One vector is turned by the same rotation once a tick. Each row is the vector after some number of ticks, and that number follows the row.
The counts run from 0 to 233.
1.781 0.120 -1.226 0.743 1.288 1.392 1.306 0.798 -0.695 -0.401 -0.605
 -1.602 -2.627 1.554 1.024 -1.652 -2.706 1.199 1.618 -1.664 0.780 -1.472
 0.998 0.768 0.137 -0.681 0.249 1.034 2.088 1.430 -2.244 -1.149 2.313
 -0.609 -1.452 2.960 1.545 0.214 -1.843 -0.438 0.769 0.636 -0.792 -0.489
 -0.360 1.385 -0.208 2.134 0.315 -0.096
195
-0.501 0.832 0.965 0.157 0.780 -1.435 1.784 1.680 -0.767 -1.737 -1.280
 -2.018 1.383 1.047 -3.130 -0.264 0.597 -0.780 -0.262 -0.220 -3.717
 -0.753 0.197 2.588 1.052 0.256 -0.199 0.682 -2.381 -0.716 -0.846 -0.708
 0.011 -0.866 -0.808 2.602 -0.992 -0.287 1.927 -2.959 -0.361 0.585 1.458
 0.916 -2.445 1.315 -1.162 0.048 -3.178 -0.364
30
-0.107 0.295 -0.124 -0.096 -0.396 0.041 0.533 -0.183 -0.657 -1.910
 -2.318 -2.958 1.769 -1.996 -1.291 1.043 0.191 -0.784 1.441 0.243 -0.466
 -0.743 1.562 2.403 -1.453 -0.950 -1.133 0.130 0.104 1.766 -0.210 0.053
 3.014 -0.789 -1.011 1.136 -2.736 2.526 1.001 -2.768 -1.439 1.838 2.488
 1.757 -0.715 -0.849 -1.740 1.168 0.344 0.191
56
-1.141 1.278 -0.016 -1.579 0.867 -0.692 1.486 -2.687 0.889 -3.053 -1.956
 -0.172 -0.213 0.864 0.236 1.094 0.968 0.892 0.256 -0.437 0.487 0.433
 1.469 3.300 -1.165 -0.049 -0.644 1.589 0.891 -0.145 1.286 -1.332 -0.514
 -1.829 0.281 0.936 -2.631 1.858 0.402 1.859 -0.061 -1.049 -1.585 0.375
 -0.688 -1.810 0.023 0.497 1.484 -0.519
53
-2.038 -0.590 2.968 -1.474 0.868 -0.659 -0.553 -0.193 0.766 0.389 -3.912
 -1.278 1.063 -1.404 0.324 2.319 -1.489 -0.101 1.505 1.072 -0.402 -1.132
 0.061 1.184 -0.058 -0.542 0.992 -0.971 -1.795 2.089 -1.325 0.904 0.115
 1.090 -2.690 -1.260 -1.303 -0.023 -0.624 -1.727 -2.247 2.606 2.442
 -1.077 1.055 1.536 0.805 -0.693 -1.068 -0.898
15
1.081 1.153 0.990 0.407 -0.892 0.163 1.622 -0.241 -2.257 -3.174 0.721
 -2.357 0.703 3.514 -0.069 -0.238 -1.007 1.289 -1.360 1.284 -2.035 2.166
 0.833 -0.735 -0.924 -0.198 -0.661 0.428 0.150 -0.803 1.146 -1.349 1.445
 0.628 -0.360 -1.728 -1.809 -0.458 0.296 -0.061 -1.492 0.637 -1.726
 0.977 -1.516 -2.530 -3.316 1.428 -0.266 -0.028
63
0.007 -0.383 -0.129 1.066 0.432 -0.031 0.283 1.456 0.133 -2.954 -1.705
 -2.778 -0.723 2.628 -0.402 2.566 -2.136 -0.228 0.106 0.591 -2.222 1.964
 1.026 1.304 -0.348 -0.607 1.884 0.506 -0.085 0.661 0.749 0.023 0.967
 -0.260 -0.391 -0.702 -0.307 0.943 1.952 -0.665 -1.020 2.014 -2.337
 -1.879 1.262 -1.472 3.083 -1.837 -1.567 -0.182
20
-1.200 2.076 0.587 -1.307 0.820 -0.806 4.630 0.853 -1.176 -1.962 -0.166
 -0.531 -0.154 -0.493 -0.141 0.729 1.144 0.726 -1.664 0.136 -1.657
 -0.246 1.026 3.381 1.730 -0.258 0.698 2.047 1.295 -0.294 0.629 -0.471
 -0.143 -0.451 -0.078 1.702 -0.808 0.175 0.424 -0.025 -1.028 -1.377
 -0.017 -0.073 -1.757 -2.647 -0.661 1.289 -1.386 -1.788
28
-1.468 0.712 0.905 0.408 2.025 -1.024 3.590 0.399 0.352 0.524 1.932
 1.139 -1.416 0.805 0.552 1.523 -1.606 1.313 1.159 -0.991 0.278 -1.095
 -1.139 3.368 0.597 -2.763 0.234 2.624 1.218 0.705 -0.841 0.899 2.511
 -0.438 -1.334 1.618 1.056 -0.980 -1.673 0.239 0.821 -1.030 1.056 -1.502
 0.822 -0.462 1.142 1.181 -0.133 -1.262
111
-1.879 -0.155 1.498 -0.773 -0.280 -1.189 1.433 -0.846 -0.829 -3.097
 -2.209 0.460 1.165 1.854 -2.064 1.109 0.092 1.207 -0.354 1.274 -3.253
 2.032 -0.873 1.265 -2.259 0.206 -0.213 1.647 -3.155 0.012 0.772 -1.001
 -0.744 -1.516 -0.325 -2.437 -1.929 0.333 -0.432 -0.397 -0.066 1.455
 1.684 0.067 1.521 -1.085 -1.199 -0.050 -0.604 -0.380
148
-0.096 3.416 -0.606 -3.291 0.183 -1.338 1.241 1.264 -0.283 2.620 -0.280
 1.177 -1.552 1.601 0.301 0.765 0.145 -0.142 2.003 0.693 1.219 -0.512
 -0.611 0.925 -1.359 -1.375 -1.685 -0.613 1.275 -1.602 -3.978 -0.654
 0.242 -1.185 1.261 -1.288 -0.720 0.157 -2.254 0.181 -0.338 -0.311
 -0.482 0.489 -0.714 1.981 -1.748 0.580 -0.424 -0.543
203
-1.094 -0.982 -0.870 0.620 -1.074 -0.448 1.976 0.644 0.230 0.657 -0.518
 -1.498 -0.337 0.618 -1.996 2.053 -1.343 -2.554 1.373 0.712 -2.572 1.282
 -1.514 0.422 -1.088 -1.933 -0.886 1.375 -0.708 -1.145 -0.069 2.326
 3.670 -0.056 -0.891 -0.828 -1.296 -0.992 1.791 -3.366 0.726 1.132 0.647
 0.804 -0.497 0.696 2.430 -0.375 -1.705 0.321
115
0.983 -0.146 0.057 1.193 1.736 -0.572 0.112 0.211 -0.057 -1.257 -0.921
 -0.850 -2.900 1.676 0.310 -0.672 -1.818 1.615 3.022 -1.109 1.139 -2.118
 0.422 0.697 0.216 -0.511 -0.374 0.303 1.900 1.339 -3.290 -0.558 2.033
 -0.280 -2.361 2.751 1.003 -0.969 -1.762 -2.207 0.337 2.243 0.280 0.945
 -0.160 2.520 -1.060 1.527 -0.315 0.441
194
-0.762 -1.555 1.148 -0.620 1.105 -0.106 0.425 -2.990 -1.022 -0.672
 -0.207 1.050 0.401 -1.039 -0.968 -0.005 -0.267 -0.100 1.873 0.304 0.900
 -0.209 -0.434 2.546 -3.522 0.352 -2.786 1.810 1.139 1.043 0.117 0.668
 2.685 -0.271 -3.414 -0.271 -1.858 -0.468 -1.184 -0.952 0.211 1.219
 1.639 1.457 0.084 2.075 -1.031 1.119 0.805 0.836
82
-1.715 1.956 -0.032 -0.131 0.521 -1.098 -0.271 -0.860 1.631 -0.083 1.325
 -1.912 -1.665 3.852 -0.124 -1.387 -2.454 0.179 1.002 -0.956 1.638
 -0.753 1.691 -0.160 0.186 -1.425 -0.731 0.272 0.602 1.050 -1.409 -2.265
 2.502 0.692 -0.694 2.056 0.483 1.789 0.779 0.968 1.487 0.533 -0.956
 -0.262 1.447 -1.050 -0.900 3.557 -0.574 0.755
170
1.654 -0.472 -0.546 0.563 -2.369 -0.013 0.430 -1.060 0.770 0.845 -2.872
 -2.719 -0.142 0.797 1.403 2.006 -1.850 -1.334 0.375 -0.848 -1.881
 -2.278 -0.312 -2.403 -0.523 -2.059 -0.244 -0.803 1.263 0.885 -1.772
 -0.352 1.525 0.752 -0.278 -1.385 -2.527 -0.316 -1.603 -0.472 0.801
 1.293 0.197 0.713 0.273 0.892 0.967 2.423 2.528 1.575
185
-1.716 -0.406 1.960 0.249 1.389 -1.077 0.672 -1.709 1.595 1.396 -2.108
 -1.376 -1.067 -0.791 0.488 2.308 -2.690 -0.426 1.006 -0.200 1.397
 -2.783 0.845 1.304 1.542 -1.655 1.384 -0.347 -0.592 3.053 -1.522 1.027
 1.471 1.621 -2.621 -0.082 -0.138 -0.007 -0.563 -1.151 -0.612 1.816
 1.749 -1.515 1.246 0.578 0.904 0.487 -0.376 -0.531
16
-1.612 0.953 2.644 0.049 -0.955 0.930 0.999 -1.026 1.051 2.331 0.325
 -2.166 0.996 0.868 -2.214 1.212 -2.668 -0.237 -0.351 1.804 -1.451
 -0.929 -0.448 1.473 -0.156 0.015 -0.314 1.778 -1.699 -1.418 -1.309
 -0.817 0.196 0.415 -1.369 0.872 -1.916 0.541 1.681 0.616 0.977 0.749
 1.944 -0.290 -0.022 2.609 1.408 3.293 -0.164 0.109
142
-0.039 1.100 1.082 -1.606 0.982 1.061 1.719 -1.030 0.677 1.311 -2.596
 -1.090 -1.342 -0.516 1.464 -1.601 -2.966 -0.145 -1.345 0.151 0.723
 -0.446 2.537 -0.160 1.134 0.588 1.991 -0.245 0.992 1.488 -1.175 -0.196
 1.234 2.313 -2.648 -0.228 0.513 0.133 -0.531 0.493 -2.858 0.946 -1.893
 -2.704 -0.475 1.556 0.545 1.787 -0.914 -1.446
127
1.563 1.617 -2.104 0.649 -0.516 0.004 1.219 0.536 -0.713 -1.651 -0.469
 -3.878 -0.513 2.313 1.105 -0.687 -2.936 0.985 -0.643 -1.874 -1.598
 0.673 1.551 -0.902 0.154 -1.267 0.742 0.663 0.288 0.431 -1.072 -1.449
 2.333 -0.662 0.380 0.811 0.732 1.960 0.441 -0.913 0.550 1.145 -1.154
 -0.007 0.723 -2.886 -1.373 2.371 1.105 -0.361
61
-0.861 1.743 -0.962 -1.883 1.579 -2.689 2.640 -0.381 0.570 1.121 1.460
 1.228 1.369 1.481 -0.003 -1.565 0.573 -0.861 1.359 -2.423 -0.510 0.341
 0.533 3.094 -0.502 -2.588 -2.594 1.126 1.435 0.707 -1.293 -0.173 2.825
 -0.559 0.128 0.539 0.576 1.244 -1.762 0.922 0.587 -2.600 -0.369 0.656
 -0.682 -1.165 -1.795 1.024 -0.173 -1.055
205
2.840 0.507 2.610 1.084 1.047 0.120 0.467 -0.210 0.615 2.804 0.219
 -1.308 1.753 1.381 1.397 -1.196 -4.108 -0.339 1.196 -1.338 -1.531
 -1.425 1.478 -0.156 0.952 -1.704 -0.421 -0.515 0.418 1.394 -3.553
 -0.532 1.437 1.800 -1.975 0.777 0.182 -0.124 -0.352 0.082 1.321 0.738
 -0.557 -1.024 0.383 2.394 0.745 1.711 0.934 0.726
101
-0.592 1.910 -0.093 -2.724 1.593 0.253 2.638 0.527 0.937 -1.571 -2.394
 -0.023 -2.008 0.446 1.293 0.402 0.259 -0.638 0.523 0.520 -0.179 -2.154
 2.264 0.917 -0.537 0.625 0.140 0.833 3.084 0.456 0.028 -2.416 -1.478
 -0.039 0.035 0.718 -1.745 1.969 -1.991 2.272 -1.110 -0.920 -2.531
 -0.339 -0.644 -0.469 -0.801 1.409 -0.397 -1.214
162
2.307 0.232 1.616 -0.480 0.112 0.443 0.129 -0.411 -2.736 -0.485 0.357
 -1.555 1.884 1.873 -0.281 -0.341 -0.199 -1.022 0.400 0.369 -1.843
 -2.816 -1.028 -1.090 -0.659 -2.099 -0.740 -0.395 0.471 1.118 -1.830
 -1.731 0.068 -1.030 0.473 0.477 -1.329 -0.906 -4.016 -1.876 -0.565
 1.036 1.358 -0.397 0.556 1.671 -4.048 1.345 1.217 0.819
66
0.080 0.412 0.892 -0.169 1.943 -1.566 0.560 -0.433 0.865 -1.538 -0.614
 -0.591 -1.176 4.393 0.210 -0.817 -2.028 0.163 -0.025 -0.937 -1.285
 1.752 2.413 0.402 1.645 -0.148 2.829 -0.934 -0.112 1.302 -0.733 -0.278
 0.457 0.888 -0.526 -0.190 1.187 0.416 0.470 -0.239 -1.818 0.566 -3.282
 -2.132 -0.032 -0.077 0.280 -0.575 -2.538 -0.383
129
-1.412 2.540 0.347 -3.429 -0.452 -0.835 1.812 -0.898 1.830 2.522 -1.702
 0.552 -0.510 2.486 0.998 0.491 -1.993 -0.814 -0.229 0.879 -0.914 1.119
 0.217 -0.292 -0.392 -1.338 0.745 -0.541 -0.701 -0.023 -2.451 -1.034
 -1.018 0.895 0.233 -3.502 -1.013 0.856 -1.393 2.344 -0.053 -1.515
 -2.213 -1.758 0.789 1.017 1.826 1.217 -0.416 -1.338
9
-2.196 2.637 1.261 -1.051 -1.191 -1.369 2.246 0.936 2.099 0.980 -1.186
 -1.405 -1.549 2.554 -0.260 2.436 -2.786 1.252 -0.077 0.731 -1.075
 -0.340 -0.302 -0.655 0.117 -1.706 0.885 0.348 -1.405 0.280 -2.761
 -1.624 -0.076 0.130 0.394 -1.205 -1.225 1.450 0.845 0.066 1.469 1.342
 1.054 -0.769 1.084 -0.287 1.838 2.965 -0.201 0.193
144
-1.311 -1.186 -2.844 -0.084 0.710 0.445 2.000 1.370 -0.132 -1.592 -2.927
 -2.357 -1.577 2.360 -0.288 0.198 -0.637 -1.104 -1.425 -2.013 -3.385
 -1.089 0.335 0.021 0.411 -0.409 1.996 1.973 -0.346 0.917 1.923 -0.448
 2.332 -0.443 -0.632 0.995 0.466 -0.467 -1.487 -0.381 -1.042 0.969
 -1.811 -0.898 0.456 -1.442 0.427 -0.434 -1.317 -0.932
155
-2.758 0.939 0.150 -1.879 0.498 -0.724 2.281 1.420 -0.409 1.620 0.946
 -0.733 1.017 2.239 -1.494 -0.756 -0.451 -0.917 -0.526 1.326 -1.953
 1.667 -0.503 2.034 -0.008 0.039 -0.544 0.741 -1.769 -1.545 0.334 1.217
 2.018 0.415 -1.227 -1.294 -0.205 -1.077 1.589 0.598 -2.655 -1.055
 -1.096 0.583 -2.460 1.312 -0.484 -0.894 -4.317 -1.974
4
-1.302 0.379 1.212 -0.365 -0.746 -1.270 -0.515 -1.725 -1.288 -0.382
 1.859 -0.989 1.342 2.222 -1.676 1.708 0.335 -1.689 1.265 1.559 0.567
 -0.818 -1.599 -0.125 -1.996 -2.627 -1.253 -0.162 -0.659 0.661 -0.077
 0.315 2.204 -0.411 0.324 -0.807 -2.633 0.672 -1.757 -1.347 -0.786 1.001
 2.332 0.832 1.068 -0.507 -3.545 1.029 1.254 0.457
175
0.267 -0.757 0.617 0.144 -0.012 1.564 0.228 1.162 -0.746 1.589 -1.425
 -2.930 1.699 1.249 -0.108 0.501 -1.189 -0.249 0.785 1.181 -3.159 -1.448
 -0.912 0.654 -1.608 0.736 -2.909 1.242 0.412 -0.332 0.311 -0.039 1.268
 0.785 -1.304 -0.663 -1.788 -2.289 -0.258 2.210 -1.358 0.017 -0.051
 2.793 -1.685 2.526 -0.029 0.059 -1.064 0.223
73
1.384 0.142 1.172 0.983 -0.709 -0.986 0.182 -0.789 -2.346 -2.868 0.950
 -1.647 0.783 3.839 -0.771 0.009 0.162 0.416 -0.499 0.938 -2.361 1.277
 0.075 -0.676 -0.997 -0.073 -0.363 -0.455 -0.141 -0.962 0.140 -1.070
 0.091 0.438 0.752 -2.268 -2.167 -1.358 -0.577 -1.263 -1.875 1.441
 -0.738 1.477 -1.681 -0.556 -3.934 0.045 -0.445 0.461
64
0.581 -0.387 1.797 0.914 1.297 -0.269 0.103 0.490 -0.925 -1.558 -1.986
 -0.701 -2.423 0.085 0.318 -0.450 -1.233 2.109 2.320 0.293 1.311 -1.799
 0.023 0.896 -0.033 1.091 -0.633 -0.296 1.775 1.293 -2.834 -0.199 0.773
 0.914 -2.944 1.214 -1.143 -2.250 -1.179 -1.886 -1.499 2.014 1.176 1.382
 -1.414 2.970 -1.953 0.335 -0.917 1.046
193
-0.046 -0.257 -2.355 -0.019 0.298 -0.141 2.436 -1.381 -0.789 -0.672
 -0.076 -1.549 -1.128 1.966 0.087 -1.240 -1.250 1.167 -0.514 -1.365
 1.608 3.074 0.803 2.043 -0.443 -0.509 -0.738 1.583 1.823 -0.414 1.139
 0.924 5.240 0.017 -1.745 -0.105 -0.486 -0.381 0.248 -0.347 -1.318 0.428
 -2.392 0.091 -1.368 -2.365 0.449 0.963 0.236 -1.446
87
-3.105 -1.902 -0.476 1.199 1.320 -0.220 -0.233 -0.772 0.914 -1.588
 -0.617 -2.672 -0.038 2.730 -1.874 1.047 -0.377 -2.772 0.957 -0.250
 -1.153 -0.960 -0.159 0.197 -0.194 -1.208 0.057 1.604 0.654 1.425 3.173
 0.879 3.294 0.263 -0.604 0.891 -0.564 0.104 0.019 1.078 -1.187 0.114
 -1.969 1.172 0.816 -1.127 0.728 -0.840 -1.948 -0.014
46
1.365 -0.215 2.726 0.944 1.022 -1.682 0.178 0.149 -0.214 0.987 -1.415
 -1.629 2.329 0.943 0.132 -0.151 -1.175 0.256 1.367 0.470 -1.834 -0.798
 0.906 0.878 1.562 -0.661 -1.187 -2.010 -0.489 0.770 -2.238 0.782 0.576
 1.915 -2.088 -0.543 -0.997 -1.901 1.315 -1.920 -1.901 1.339 0.619 2.032
 -1.737 3.122 -1.531 -1.407 -1.769 0.149
99
-0.808 0.174 0.698 0.783 1.157 -0.086 0.980 -0.130 0.556 -2.397 -1.798
 -1.940 -0.651 2.821 0.189 1.536 -3.053 1.898 -0.169 -0.080 -1.101 2.103
 1.264 2.064 0.650 0.520 2.332 1.751 -0.290 0.653 0.196 -0.114 -0.032
 -0.273 -1.468 -0.477 -0.060 0.700 1.062 1.174 -0.416 1.154 -2.428
 -2.543 1.189 -1.483 3.653 -1.083 -0.567 -0.847
19
-1.784 -0.293 1.245 -0.484 -0.686 -0.477 2.263 -1.380 -1.238 -0.378
 -1.725 -0.905 -0.467 -1.931 -0.172 0.765 -1.345 0.064 -1.615 -0.292
 -0.041 -2.903 -1.336 0.009 -0.381 -1.149 0.753 1.109 -0.743 2.064
 -0.022 -0.310 1.325 0.314 -1.684 -0.188 -1.225 -1.726 -3.264 -1.648
 -1.017 1.517 3.121 -1.035 0.929 0.827 -1.077 2.669 0.381 -0.918
151
-0.256 0.830 0.186 -1.293 -1.103 -1.461 3.287 -1.858 0.984 1.090 -2.424
 2.138 -2.582 1.713 -0.671 1.000 -1.147 -0.558 -0.408 -0.135 0.141 0.854
 -0.664 0.009 -0.832 -0.331 0.751 0.264 -0.533 -1.560 -2.640 -0.457
 -1.172 -0.879 -0.739 -1.281 -2.023 -1.398 -0.704 -0.705 1.468 0.511
 -0.700 -1.648 -1.084 3.166 1.955 2.370 1.095 -1.055
118
